Each row has a name. Each question is about the rows just above it.

J: [ -1  -6 -15 -39  15 -31  17  -3 -36 -14 -10 -20 -21 -22  33   6 -43   1
   5  18  16 -27   8 -17 -24 -31   2   5  19  -1 -27   2 -22   1  17   1
 -13  21 -29 -20 -11  16   8 -33 -14  -6  -9  17  -9 -21  11 -26  -4  -2]
U: [ -7   4  60   1  -1  19   3  19  21  21 -25  48   1  17 -12   1  16   2
  15 -33  -6  29  -2 -12  20  19 -21 -14   1 -14  13 -29   7   1  -8   4
  10 -23 -21  29   8  -1  13   3   5  -2  21   7  29   6 -16 -15  40   5]
T: [-19  14  31  -1 -10  22  -6  -8  24  24 -23  26   0  -4 -14 -16  14  -2
  -4 -33 -12  12 -19  13 -23  39  -5 -10  -5  25 -17 -34  -3  13   3  -2
 -10 -31   0  10  18   2  24  14   6   4  16  19  23  30 -10 -16  39  41]
R: [-19  15 -27   2 -11   7  -9 -34  10   9  -2 -21   6 -24  -5 -23  -3 -10
 -18   1  -9 -16 -24  33 -48  20 -10   1 -11  45 -39 -13  -9  15  15  -6
  -5 -10  20 -13  10   7  18  15  -2   2  -6  18  -3  32   6  -7   4  43]
V: [-19  15 -27   2 -11   7  -9 -34  10   9  -2 -21   6 -24  -5 -23  -3 -10
 -18   1  -9 -16 -24  33 -48  25  14   1 -11  45 -39 -13  -9  15  15  -6
 -23 -10  20 -13  10   7  18  15  -2   2  -4  18  -3  32   6  -7   4  43]
Shift each entry of [-14 -16  14  -2] by +1 times 1:  [-13 -15  15  -1]
[7] with +1 step of 1 on every entry:  [8]
Move every entry of [16] by +1 step of 1.  [17]
Move every entry of [ 14  31  -1 -10] by -1 step of 1.  [ 13  30  -2 -11]
Move every entry of [-39 -13  -9  15] by -1 step of 1.  [-40 -14 -10  14]

E: [ 14 -10  -5  22   7   3   2   3   3  -5  11   2   5  -9  -7 -14   8  -9
   2  -5  16   6  12  -5   1  -5 -11  -2   5  24   8   8  10]
Y: [ 14 -10  -5  22   7   3   2   3   3  -5  11   2   5  -9  -7 -14   8  -9
   2  -5  16   6  12  -5   1  -5 -11  -2   5  24   8   8  29]
C: [-6 -7 -5  3  4  2 13 11 -3 -3  2  3  0  5 12 -8  4  8  1 -3 -5 -7 -6  6
  6  2  3 13  1  0 -1  4 -1]
G: [  9  14   4 -51 -27 -11 -46  15   4   8  12 -16  -8 -20 -40  16   2  -7
  -4   5   3  12   4  15 -10   9  -8 -43 -16  -2  -4  -3 -12]
[-11] with -1 step of 1 on every entry:  [-12]
[ 5 -9] with +1 step of 1 on every entry:  [ 6 -8]
[ -8 -43] with +1 step of 1 on every entry:  [ -7 -42]
Shift each entry of [12 -5] by +1 times 1:  [13 -4]
[-5 16  6 12] with +1 step of 1 on every entry:  [-4 17  7 13]

Q: [  0   8 -37  -3 -16   9   0]
K: [  0   8 -37  -3 -16   4  -1]
W: [ 19 -13 -10  20  25  -4   1]
A: [-20  -1 -20 -26 -47  -1  15]
[-16] with +1 step of 1 on every entry:  [-15]
[-1] with +1 step of 1 on every entry:  [0]
Move every entry of [-20] by +1 step of 1.  [-19]
Move every entry of [-16] by -1 step of 1.  [-17]
Shift each entry of [-37  -3] by -1 times 1:  [-38  -4]
Move every entry of [ -1 -20] by -1 step of 1.  [ -2 -21]
Move every entry of [-26 -47  -1] by +1 step of 1.  [-25 -46   0]

B: [ 10 -14 -31  -3]
Z: [  6  22 -10  -3]
X: [10  0  3 -7]
N: [ 2 -2  2 -2]
H: [ 17  21 -25 -14]
F: [ 10  45 -31  -3]
L: [  7  36 -17   2]
S: [ 1  2 10  4]
[0] with +1 step of 1 on every entry:  [1]
Shift each entry of [-17] by -1 times 1:  [-18]

kun: [-29   6  32 -26  42  -4]
pemo: [ -5   2  14  36 -18  21]
pib: [-29   6  32 -26  42  22]
pap: [ 13   2 -42   0 -16   3]
Dako: [ -4 -30 -36 -32  54 -27]
[2] with -1 step of 1 on every entry:  [1]
[-26] with -1 step of 1 on every entry:  [-27]
Shift each entry of [-36 -32] by +1 times 1:  [-35 -31]
Move every entry of [-32  54] by -1 step of 1.  [-33  53]
[-4] with +1 step of 1 on every entry:  [-3]
Move every entry of [-42] by -1 step of 1.  [-43]

Lil: [-22  19  -9 -15  28   5 -11  30  11  20   3  -2  24   8 -19 -19  -3  33
 -13  36  -7  11 -22 -24 -18 -26  14   8  -7   3  -9  19 -11 -22  -5  12
  -2  10  31  21  17 -11   2  12 -20]
sonir: [ -6  -1  -5   5   3   1  -1   4   1   4  -2   6   5   2  -3   4  13   8
   2   5  -3  10  -3  -3  -7  -7   0   1  -4  -1   8   5 -10   2   1  11
 -10   4   0  -4   6  -2   8  12  -1]
Zat: [ 24 -16   9  34 -43   1   6 -43  -1 -30   9  -8 -20 -21  37  30   2 -43
  27 -48  -6 -12  24  25  29  25  -8 -20  -5  16  12 -19   9  21  18  -3
  -8  -1 -50 -34 -18  13  14  -8   8]
gudo: [  4  -8   0   5 -10  -3   2 -11  -5  -6  -3   1  -8  -4   5   6   2 -11
   4 -13  -1  -2   5   6   3   6  -5  -5  -1  -3   3  -7   0   6   1  -2
  -3  -3 -12 -10  -6   1   0  -2   5]
gaso: [-5 -1 -5  3  2  0 -1  4  0  3 -2  5  4  2 -3  3 10  7  1  4 -3  8 -2 -3
 -6 -6 -1  1 -3 -1  6  4 -8  1  0  8 -8  3  0 -3  5 -2  6 10 -1]
falip: [-7  4 -4  0  7  2 -3  9  4  6  1  3  9  3 -5 -1  6 12 -1 11 -2  7 -5 -6
 -7 -9  2  3 -3  1  3  7 -7 -4  0  8 -5  4  7  4  8 -2  5  9 -5]
Zimig: [-24  21  -9 -16  30   6 -12  32  12  23   4  -2  25   9 -20 -21  -3  34
 -14  37  -8  12 -23 -26 -18 -28  16   7  -9   4  -9  20 -12 -23  -4  13
  -3  12  32  22  17 -12   4  14 -21]
bevut: [-24   8 -17  -2  20   2  -9  26   8  16  -3  10  23  10 -20  -3  23  36
  -5  32  -8  23 -17 -20 -26 -29   2   9  -9  -3  10  20 -25 -10  -3  25
 -20  10  19   7  22  -9  14  28 -14]
Fesek: [ 3 -3  1  2 -4 -1  2 -4 -2 -3 -1  1 -4 -1  2  3  1 -4  1 -5  1 -1  3  3
  2  3 -3 -1  1 -1  1 -3  1  3  0 -2  0 -2 -4 -3 -2  1 -1 -1  3]
pumu: [ 18   1   8  10 -23   2  -1 -21   8 -24  12 -16  -6 -14  21  10 -17 -20
  11 -19   0 -20  11  12  20  14  -3  -7   3  18  -6 -10  15   0   9 -12
   8  -3 -17  -6  -7   9   0 -20  -5]
nunuv: [-13  -2 -12   4   3  -1  -5   7   1   4  -5   7   9   3 -10   4  19  14
   0  10  -7  14  -7  -9 -15 -15  -4   2  -7  -4  10   7 -18  -1  -1  16
 -18   4   1  -5  10  -5  11  18  -6]
[1] with -1 step of 1 on every entry:  [0]
Shift each entry of [-3 10 -3 -3] by +1 times 1:  [-2 11 -2 -2]

suni: [ -6   1  42   1   5  -1  22  -4 -44   3]
gup: [ -2 -28 -13  13 -13  11  14  -3  57   9]
Gurem: [  4 -37   6  -6  20  18 -26   2  26 -40]
Pitem: [ -6 -14   4   9 -16 -12 -18 -32  23 -39]
Move every entry of [-1] by -1 step of 1.  [-2]
Shift each entry of [ 22  -4 -44] by -1 times 1:  [ 21  -5 -45]

M: [ 18  35  -9  -4 -32 -19 -42  11   0]
D: [  4   6   0  -3 -22 -11 -14 -10   6]
P: [-11   5 -11  -3  54 -24 -42  -9 -11]
Move every entry of [-42  -9] by +1 step of 1.  [-41  -8]
Move every entry of [ 0 -3] by +1 step of 1.  [ 1 -2]

vefa: [-11  15  -5 -55  -4  42]
lub: [-35   7   0 -27  -5  32]
valu: [-35   7   0   4  13  59]
Buram: [-19  10 -10 -10   3   1]
zeti: [-23  18  -4 -18   2  24]
pomes: [-15  15  -5  -9   5  17]
vos: [-24  -1 -33   3  -4  18]
[-24  -1] with +1 step of 1 on every entry:  [-23   0]
[5] with -1 step of 1 on every entry:  [4]

fide: [ -1   2   8  15  13 -16  -5   2   0  14  17  -7  12   0   4   8 -10 -43
 -11  21  16   8  -7   6   7  -2  -7   4   0 -25   2  -2  26  15  10  -3
   8  -8  -4  20 -20  -3 -17   5  27   2 -10]
Pofad: [ 21  -3 -11   0   4 -33 -34   4   5   7  -7  -2   8   3   1  -6 -19 -41
   5 -10 -39  19   6   7   1   2  35  -7  -3   9  19  -5 -38   4   1  39
  -9   2  -3   9   6  -8  15  -1  -6 -13  -6]
dala: [ 13   2   8  -2  12 -40  36  -6  -7   2 -26  -2  -4 -12  28   9  -2   6
   3   3  -2  -5 -13 -11  -4  -4   4  -1   4   2  -9   1  11   0   8  21
   5 -16   3 -28  -2  -6   5   0 -13   4  -7]
fakez: [ -9  13  -1   1  -3  12 -13  -3   0  16  -5   3   6   2  26   0  17 -10
  -1   1  15  -7  10  -3  -1  -3   7 -12 -10   0   0  -1 -16   0 -11 -14
   6  36  16   3  -3   0   4   6 -32   6  -5]
zefi: [-13  11  -1  -9  -9  15  43  -1  -1   0  10   6  12   3 -13  -5 -11  23
  14 -12   9   5  -5   3  -1  -4  13  -9 -17  -2   0  -8  14 -23  12 -26
   9 -16   3  -7  -1   0   6  -5  31  -5   5]
mog: [  4   2 -18   3   1   9  16   1   0  -1   6  -8   5   4  19   3  -5  -5
  -2   2 -10  22 -13   2 -13   0   8  28   0 -13   7 -11  23 -20  -8 -15
  13  11   7  11  10  -1 -17  -4  10   2  -8]
karud: [  4  -4  14  -1   3  -1 -24   3   1  12 -16  -2   8  -4  29   9  -2   9
   3 -13 -44 -19   0  -4   5   5   1   6   2   2  -8  -7  21   3   1 -16
  -5 -11  -3 -31  28  -4 -25   3  -8   1  10]
buz: [  7   4  14  -5   5 -14  19   2   5  -5  -1  -3  -7  11  20   8  -1  13
   4  31 -13  -9 -24   2   0  -2   8   7   1  12   8   1   0  12  -6 -11
   8  -4  -1   0   7   9  11   4 -19   1  -4]
tasu: [ -6   0  -7   1   0  35 -11   0   0   1  -2  13   9 -11  21 -11  -9   5
  -5 -11  29  20  -1 -10  15  -1  12  30  14 -15  16   5  19  10 -17 -10
 -11 -12 -23 -12  24   2   4  23   4   3   3]
rig: [ -1  13   5   7 -20  26 -36  -4   1  -1 -10  25   0   5 -11   3   3 -44
  -3  -2  -7  17   8  -5 -10   4   5  33   3  -9   1  -3  -9 -10  26   9
 -10   5   7  41 -14  -4   9  -3  -2  -8   9]
Nimi: [  6   6   7   4 -13  41  24  -4  -2  -6   3   4   6  -4   6   6  -6  20
   3  11 -10   3  22  -8  -4   1 -10  14  10  17  -8   1  23   4   1  -3
  -1  20   0 -20  -4 -10   3  -7  23  -7  11]
Guf: [  5  19 -33   9  -3 -26 -22  -7   1  -1   5  15   0   3  10  -1  14 -41
 -17  30 -44  -2   7  17  -5   7   9 -16  10   5  12   2   1  -2  -8   8
  -9  35 -29  14   7   6  21  -4  -7  -8  -6]
Move every entry of [1] by -1 step of 1.  [0]
Move every entry of [-1 -9 -9 15] by -1 step of 1.  [ -2 -10 -10  14]
Shift each entry of [  1 -16] by +1 times 1:  [  2 -15]
[-2  0 -8 14] with +1 step of 1 on every entry:  [-1  1 -7 15]
Shift each entry of [-12 -10   0] by -1 times 1:  [-13 -11  -1]
Move every entry of [ 29  20  -1 -10] by +1 step of 1.  [30 21  0 -9]
Shift each entry of [-9  2] by -1 times 1:  [-10   1]

giniz: [-2  0  0  2 -2 -1]
mubag: [ 23  -9   7  -7  -4 -27]
zirus: [ 5 -3  2 -2 -2 -7]
Vun: [ 46 -18  14 -14  -9 -52]
matal: [-3  0 -2  2 -7 -2]
Move every entry of [-7] by -1 step of 1.  [-8]
[-18  14 -14] with -1 step of 1 on every entry:  [-19  13 -15]
Move every entry of [0 2] by -1 step of 1.  [-1  1]
Move every entry of [-7] by -1 step of 1.  [-8]

Lerem: [  3 -19 -24  11 -11   9 -14 -24   4 -12  -9]
neriz: [-17 -35  10 -21  21  58  24  26 -56 -15 -10]
Megi: [-12   5   6 -14   1 -12  19  26  -2 -23  19]
Nanu: [-21  -9   7 -25   4   6  33  42 -20 -45  25]
fekiz: [  3  -4 -13   9  -6  -3  -7 -12  11  -5   0]
Baz: [  7   8   6   0  -6  -2 -10  -7   3  12  -5]
kem: [ 12  17  12   1  -7  -7 -13  -8   7  21  -6]
[4] with +1 step of 1 on every entry:  [5]
Move every entry of [-7] by -1 step of 1.  [-8]
[-14   1 -12  19] with -1 step of 1 on every entry:  [-15   0 -13  18]
Shift each entry of [1] by +1 times 1:  [2]
[  5   6 -14   1] with +1 step of 1 on every entry:  [  6   7 -13   2]
Shift each entry of [-19] by +1 times 1:  [-18]

figat: [ -2  42  16 -33]
Ser: [-8  7  3 11]
mapoz: [27 58  0 -1]
bebu: [-11 -29  29  -1]
Dori: [  4  39 -29 -19]
gizu: [-8  7  3 10]
sis: [-10 -35  -8 -17]
vuve: [ 5  1 12 -4]
Shift each entry of [3] by -1 times 1:  [2]
[7 3] with +1 step of 1 on every entry:  [8 4]
Move every entry of [-2 42] by -1 step of 1.  [-3 41]

